In the rows, zero is written as 128.
Turns in one plane each, and the order they were made in; the first pair answered:
turn taven:
[126 127 124  96 155  89 118  71 110 115 110 179 147 115 122 137 150 117
 134] -> [125 141  99 109 171  95 134  82  74 111 127 145 130 100 136 140 122 131
 140]
[139 142 125 128 124 139 137 143  92 119 143 120 137 118 119 133 115 138
 151] -> [136 129 152 122 108 129 130 137 121 125 130 148 156 129 107 128 146 117
 144]
[147 127 122 145 121 138 189 108  93 130 127  89 151 133 147 108 124 158
 152] -> [144 108 144 120 104 136 137  84 153 131  91 152 168 166 117 118 153 146
 137]
turn Gifa:
[124  99 158 134  99 107 150 153 154 142 132 134 142 135 119 107 173  79
 137] -> [132  90 127 106 111  79 131 138 151 116 134 144 131 125 113 127 173  79
 122]
[134 130 141 129 133 116 136 124 103 127 140 122 140 129 136 127 118 117
 145] -> [136 128 130 116 140 109 122 116 106 118 133 130 137 132 131 136 120 118
 138]
[122 158 113 113 154 154 108  96  98 126  89 132 125 131 118 149 139 162
 125] -> [115 164 149 147 140 171 149 124  94 154 105 107 133 131 133 120 140 152
 141]
turn sar:
[117 165 119 122 145 137  96 117 110 142  98 120 129 145 116 161 143 142
 143] -> [115 149 154 153 130 158 107 137 143 158 117 121 117 160 125 136 125 147
 154]
[128 127  84 125 169 113 106 111 105 114 147 105  95  96 141 146  85 159
 118] -> [118 159  95 137 166 144 105 117  80 135 117  96 113 110 136 146  93 160
 127]
[147  81 128  99 122  82 104  99 162 116 137 163 140 122 122 133 144 119
  98] -> [132 130 122  96 128 107  96  91 114 126  94 153 172 123 109 150 167 121
 101]
[138  99  99 130 151 103 156 116 146 119 152 111  69  90 136 154 130 142
 115] -> [127 142  86 118 158 121 147 102 100 124 109 104  98  88 122 174 152 140
 115]

(two turns a pair)
[115 163 156 136 103 172 130 134  94 156  95 128 156 134 141  98 147 142
 143] -> [116 169 143 135 115 176 126 135  83 147  95 120 147 134 143 102 131 151
 143]  taven taven
[136 151 133 148 143 149 175 153  83 130 142  97 133 112 147 124 113 131
 142] -> [131 158 102 110 159 156  98 124  97 113  97 141 129 127 117 158 105 149
 122]  Gifa Gifa
[122 186 128 109 136 143 127 126  83 103 111 131 124 171 120 126 181 143
 116] -> [122 169 158 137 129 173 121 145 120 116 124 136 104 191 129 109 148 157
 128]  sar taven
[132 146 117 128 117 134 144 151 150 102 142  97 121 137 163 143  95 136
 128] -> [130 162 101 115 124 138 123 141 137  97 123 105 124 134 155 159 102 139
 125]  Gifa sar
[130 152 126 107 133 131 123 111 109 127 126 122 149 128 131 130 143 116
 131] -> [138 122 152 130 123 139 136 125 147 135 152 125 133 138 143 112 126 120
 140]  sar sar
[130 128 105 131 123  82 122 110  93 102 119 133 102  76 162 159  93 105
 106] -> [113 156 160 182 108 152 133 139  98 150  97 119 119 105 168 131  85 117
 134]  sar sar
[136 135  71 116 159 112 152 113  93  85 169  95 111  81 172 119  84 112
 131] -> [113 137 155 107 104 116 145 101 134 133 106 155 192 115 138 103 189  56
 128]  sar taven
[155 122 112 145 127 104 179 140 154 148 165  63 102 104 161 139  94 122
 117] -> [138 175  91 127 137 120 164 126  95 153 114  54 134 100 144 161 119 124
 115]  sar sar
[148 122 148 145 112 113 152 157 116 113 110 127 126 148 118 111 131 120
 135] -> [149 120 126 129 118  96 145 144 108 100 109 127 125 138 113 125 137 117
 131]  sar sar
[135 113 130 122 135 144  94 119 173 119 138 149  91 141 109 126  85 156
 128] -> [121 141 156 148 124 184 108 132 153 149 115 133 117 152 108 113  99 153
 147]  sar Gifa
[131 148  79  92 168 101 111 113 161  73 125 150 101 120  90 142  97 161
  83] -> [119 185 106 121 148  93 210 138  89 111 138  92 148  92 115 114 151 118
 106]  taven sar
[124 131 116 139 134 120 158 123 108 101 163 127 110  93 114 116 113 121
 134] -> [125 125 106 130 143 131 119 112 123  91 147 145 101 106 101 127 101 134
 128]  taven taven
[126  87 140 150 144  73 154 135 111 106 176 107  78 121 136  98 109 109
 155] -> [125  92 116 137 162  90 107 125 121  90 155 120  60 135 125 117  79 135
 147]  taven taven
[135  91 111 105 139  84 135 106 131  97 140 143 113 114 129 139 135 134
 114] -> [114 154 140 130 133 150 132 117  88 140  86 130 157 134 119 135 157 138
 134]  sar Gifa
[132  92 116  75 124 137  53  99 196 119 106 193  90 148 116 151 108 124
 107] -> [126 159  83 118 146 139 181 134  45 134 149  66 103  81 166 138 100 117
 142]  sar taven
[104 155 137 125 144 117  94 112 133 121  79 167 186 153  80 149 133 134
  96] -> [105 171 128 176 166 161 132 150  99 129 120 106 150 144 115 130  65 169
 123]  sar taven
[123 120 165 170 116 169 120 152 157 135 165 105  99 139 152  87  69 134
 146] -> [126 143  71  86 149 100  94 100  87  82 132 111 111  94 125 156 109 122
 111]  sar sar
[147  76 112 140 135 107 147 135 166  93 205 110  69 121 159 124  69 152
 126] -> [109 198  85 121 154 161 123 112  45 115  90  88 144 118 126 170 123 150
 133]  sar sar
[138 120 149 150 136 144  88 137 170 162 109 148 124 172 117 158 103 180
 106] -> [142 109 170 168 125 142 126 153 174 172 136 130 126 168 133 135 100 170
 115]  sar Gifa
[134 155  78 137 116 167  93 149 144  98 136 130  64 106 143  94  77 131
 142] -> [135 153  86 147 114 163 116 155 140 103 146 121  63 100 152  87  77 122
 146]  Gifa Gifa
[128 127  86 124 156 122 133 132  95 114 156  95  84 112 132 156  77 157
 124] -> [114 119 168 130 102 106 172 132 124 160 128 128 163 129 117 126 185  89
 132]  sar taven
[117 159 136 133 122 130 145 127  79 148  97 114 167 116 124 130 176  91
 130] -> [119 173 106 133 145 144 132 128  59 136 102  99 145 111 129 140 140 116
 134]  taven taven
[130  80 187 122  98 136 127 141 154 160 105 166 169 127 125 111 113 111
 105] -> [132  86 141  81 115 100 111 114 122 129  94 167 173 102 112 142 132 106
  87]  sar sar
[126 134 152 118 107 149  85 120 134 106 101 141 134 135  98 114 129 136
 146] -> [126 132 174 128  94 135 124 133 123 120 118 131 150 126 107  99 152 113
 153]  taven taven
[ 97 139  94  98 137 146 101 144  94 160 115 133 167 152 138 154 166 123
 101] -> [110 105 113 126 126 121 163 168 111 166 178 107 147 139 170 123 155 112
 110]  sar Gifa
[113 149 109  87 141 122  84 100 121 117  81 164 148 129  96 154 155 129
 111] -> [118 111 176 145 117 159 111 139 190 150 122 167 128 162 117 101 116 136
 134]  sar sar
[125 132 134 121 138 145 107 130 139 127 116 128 122 134 116 130 114 144
 143] -> [125 122 146 134 133 141 128 139 142 133 134 121 119 128 124 118 109 137
 149]  sar Gifa
[121 148 140  97 126 130 121  99 110 120  98 164 188 140 101 150 212  88
 121] -> [122 170 116 133 164 210  76 118 104 113 102 137 125 158 115 154  99 168
 136]  sar taven
